In the rows, zero is written as 128.
The rows of T fall into 3 groups, and each row is roughly a mix of its group's hidden directions; one row fits no group.
T, 130 rows:
[[116 111 149  94 118 115 130 123 136 128  71]
 [124 124 127 170 140 123 110 103 109 107  84]
 [108 169 130 121 157 144 133 109 127 173 134]
 [137 108 120  95  90 123 136 102  99 159 123]
 [141  89  95  95 117 147 121 143 126  98 138]
 [114 129  98 119 123 143 105 102 113  84  98]
 [140 135 131 172 142 119 138 125 134 158 174]
 [156 119 150 140 160 124 118 134 116  91  90]
 [105 118 122 174  86 106 150 132 131 136 123]
 [123  87 137 151  94  94 138 140 128 119 155]
 [103  80 128  99 105 142 125 152 132 152 133]
 [ 94 111 140  84 108 131 127 152 118 142 100]
 [117 130 102  98 130 136 114 103 110  78 112]
 [147 130 163 147 159 131 123 150 130  86 107]
 [ 89 149 151 158 102 119 112 111 132 123  98]
 [ 99  98 113 107  95 106 131 158 111 114 114]
 [144 119 115  93 138 107  97 116 109 136  86]
 [135 115 126 138 112 130 133 169 148 150 178]
 [ 83 139 166 129 114 154 138 142 132 134 100]
 [128 149 110  87 138 164 104 107 150 128 112]
 [160 113  93 104 165 114 116 139 107 129 111]
 [106 129 126 124  89 138 133 148 173 121 160]
 [113 147 136 138 161 128 110 102 105 127  80]
 [155 105 123  99 124  87 135 158 117 154 133]
 [159  94 104 104 124 142 114 139 145  92 143]
 [127  97 112 114 112  96 134 155 137 146 171]
 [140 144 129  98 148 144  91 163 122 146 102]
 [ 93 104 128 156 101 103 129 154 113 152 114]
 [116 123 140 110 100 123 150 186 116 114 123]
 [108 159 130 131 140 114 106  86  97 118 104]
 [143 140 114 125 174 114 167 103 122 143 111]
 [108 129 150 138 120 145 125  94 175  98 122]
 [141 123 114 121  96 153 100 151 167 133 154]
 [151  96 121 110 121 165 116 113 131  91 105]
 [124 125 144 134 121 100 140 175 120 170 148]
 [121 134 152  96 123 103 120 171 104 122 101]
 [108 130 116 127  78 119 149 146 140 166 140]
 [134 158 125 126 119 165 117 135 155 117  81]
 [136 100 117 112  87 112 125 153 101 140 158]
 [154 140 110 129 150 107  90 107 103 119  97]
 [118 105 134  98 108 116 114 135 136 121  72]
 [133 157 127 134 132 139 114 103 131  88  82]
 [114 162 137 148 119 175 132 134 149 141  99]
 [153 154 123 161 142 157 145 128 126 142 168]
 [109 118 148  96 112 136 125 127 146 110  75]
 [131 157  86 118 163 141 139 100 110 143 129]
 [131 156 144 115 147 104  96 156  89 130 115]
 [102 124 131 117  83 124 127 146 150 167 150]
 [131 120 129 113 144 146  97  86 145 101  98]
 [142 122 182 122 147 123 132 149 160 114 109]
 [111 155 115  97 124 161 121  97 111 111  99]
 [ 97 132 162 118  84 119 117 105 149 144 136]
 [135 160 139 158 142 116 161 121 101  92 127]
 [ 94 168 136 147  91 115 103 118 130 141 125]
 [175 145 131  96 158 116 138 127 124 122 159]
 [118  81 115 121 103  99 114 109 124 136 160]
 [135 151 138  87 141 138 104 130 110 101  91]
 [142 128 133 165 130 133 133 120 142 132 189]
 [177 146 124 119 141 152 124 140 151 125 165]
 [138 117 105 149 113 113 166 134 127  92 162]
 [106  99 115 118 117 120 126 172 116 136  87]
 [134 156  92 149 127 162 106 147 127 145 155]
 [124 128 104 110 125 169 131  96 110  88 137]
 [112 143 179 148 138 125 122 129 126 161  98]
 [149 121 108 106 102 140 134 146 144 132 181]
 [124  95 129 126  86 142 143 156 157 124 153]
 [150 147 111  74 149 158 123 118 133 128 120]
 [139  95 161 131 119 122 106  94 100 108 109]
 [123 127  86 111 121 155 116 168 115 154 139]
 [ 90 124 147 108 112 114 148 143 103 112  90]
 [163 131 135  92 153 120 152 160 136 142 108]
 [120 104 120  90  95 134 127 167 122 132  99]
 [136 105 135 171 121 110 129 137 128  82 105]
 [133 147 147  81 154 122 120 106 118 105 100]
 [112 115 120 119 147 115 137  67 139 148 145]
 [128 129 116 150 157 123 112  76 130 153 152]
 [141 131 147  99 114 144 131 175 161 113 144]
 [113 141 146 170 154 124 146  84 116 120 126]
 [121 143 169 115  98 119 122 109 165 154 139]
 [130 165 128 113 137 139  97  76 123 116 128]
 [159 103 102  95 126 141 117 168 148 127 130]
 [128 106 145 132 107 113 131 160 154 167 159]
 [149 117 122  91  94 133 136 161 164 131 135]
 [144 149 115 156 160 117 101  84 120 114 132]
 [140 140  98 113  99 147 138 119 127 103 175]
 [116 115 144 151  97 109 149 149 143 150 168]
 [138 135 159 170 159 114 151 118 133 150 150]
 [128 101 105 131 166 122  91 114  94 114 125]
 [131 111 138 163 141 102 113 176 122 107 140]
 [109 149 105 169 111 131 113 138 101 144  96]
 [ 91 119 134 158 103 111 126 106 116 157 158]
 [106 115 126 174 129 117 125  91 117 102 151]
 [167 121 127 123 146  99 161 120 128 154 160]
 [107 174 131 168 104 118 135 115 121 109 113]
 [143 140 104 108 160 166 150 140 111 155 138]
 [120 108 135 117 139 105 122  90 175 113 151]
 [110 140 141 197 123 115 133 132 130 120 126]
 [107 152 136 143 137 123 127 106 108  78  99]
 [169 142 149 147 124 137 131 169 158 132 144]
 [132 168 140 173 153 148 103 118 121 133 135]
 [127 110 145 135  86 111 130 180 133 136 138]
 [143  87 107  91 119 122 132 104 147 150 109]
 [150 119 106 138 105 139  96 133 155  90 153]
 [154 152 122 102 185 139 142 137 133 127 123]
 [111 154 118 161 161 141 128  94 145 108 108]
 [109 100 127 145 118 111 141  87 147 108 163]
 [122 128 174 158 138 130 146 133 157 150 100]
 [126 149 115 170 144 158 133 105 109 151 153]
 [167 136 105 159 144 119 142 142 128 109 166]
 [133 109 137 109  86 137 147 116 151  97 159]
 [156  97 122 123 113 136 155 142 150 101 165]
 [115 107 132  84 120 139 123 155 136 166 104]
 [135 111  99 124 128 140 158 114 129 148 181]
 [119 123  88 110 114 112 146 140 140 160 167]
 [143 133 114 162 136 122 105  89 143  96 103]
 [160 135 116 148 136 127 164 104 140  91 151]
 [129 145 108 116 138 148  84 109 108 104  95]
 [143 116 146  84 108 149 142 129 166 143 145]
 [114 127 139 143 109 146 130  75 145  97 110]
 [100 125 158 149 116 117 150 162 128 163 148]
 [103 138 162 126 123 107 106 104 134 134  82]
 [121 134  91 161 150 129 112 106  94 106 145]
 [107 115 128 150  77 112 116 153 117 155 127]
 [145 133 140 159 139  88 147 144 107 162 146]
 [127 124 148 117 117 122 136 163 105 169  89]
 [124 158 156 149 148  89 131 103 117 128 101]
 [157 155 117 127 146 146 134 122 132  90 170]
 [136 143 109 115 177 149 110 106  97 143 128]
 [125 155 168 152 147 101 138 104 133 136  99]
 [112 118 102 146 138 155 140 110  92  87 127]]
One row of each group comes first, with its name. Which group is each row after those in?
[130 116 156 157 132  72 129 110 127 108 128] -> <114>
[147 109  98 137 106 160 164 133 138 142 157] -> <68>
[119 138 111 124  75 165 111 117 124 105 126] -> <18>

[117 109 141 125 114 127 171 124 116 162  89] -> <68>
[148 121 130 146 113 123 139 115 145 108 188] -> <114>
[137 124 126 126  99 136 121 168 117 118  76] -> <68>
[129 111 102  80  97 143 112 150 138 115 114] -> <114>
[133 102 129 110 144 102 175 120  96 114 142] -> <114>
[150 106  89 122 143 141  90 158 127 133 147] -> <114>
[140 146 104 118 142 142 117 113 115  83  89] -> <114>
[155 140 132  80 140 161 125 145 124 158 134] -> <68>
[106 131 135 117 134 137 106  75 109 100 106] -> <114>
[125 111 156 103 146 116 132 140 135 184 124] -> <114>
[131 135 135 130 132 134  99 129 109 163  73] -> <68>
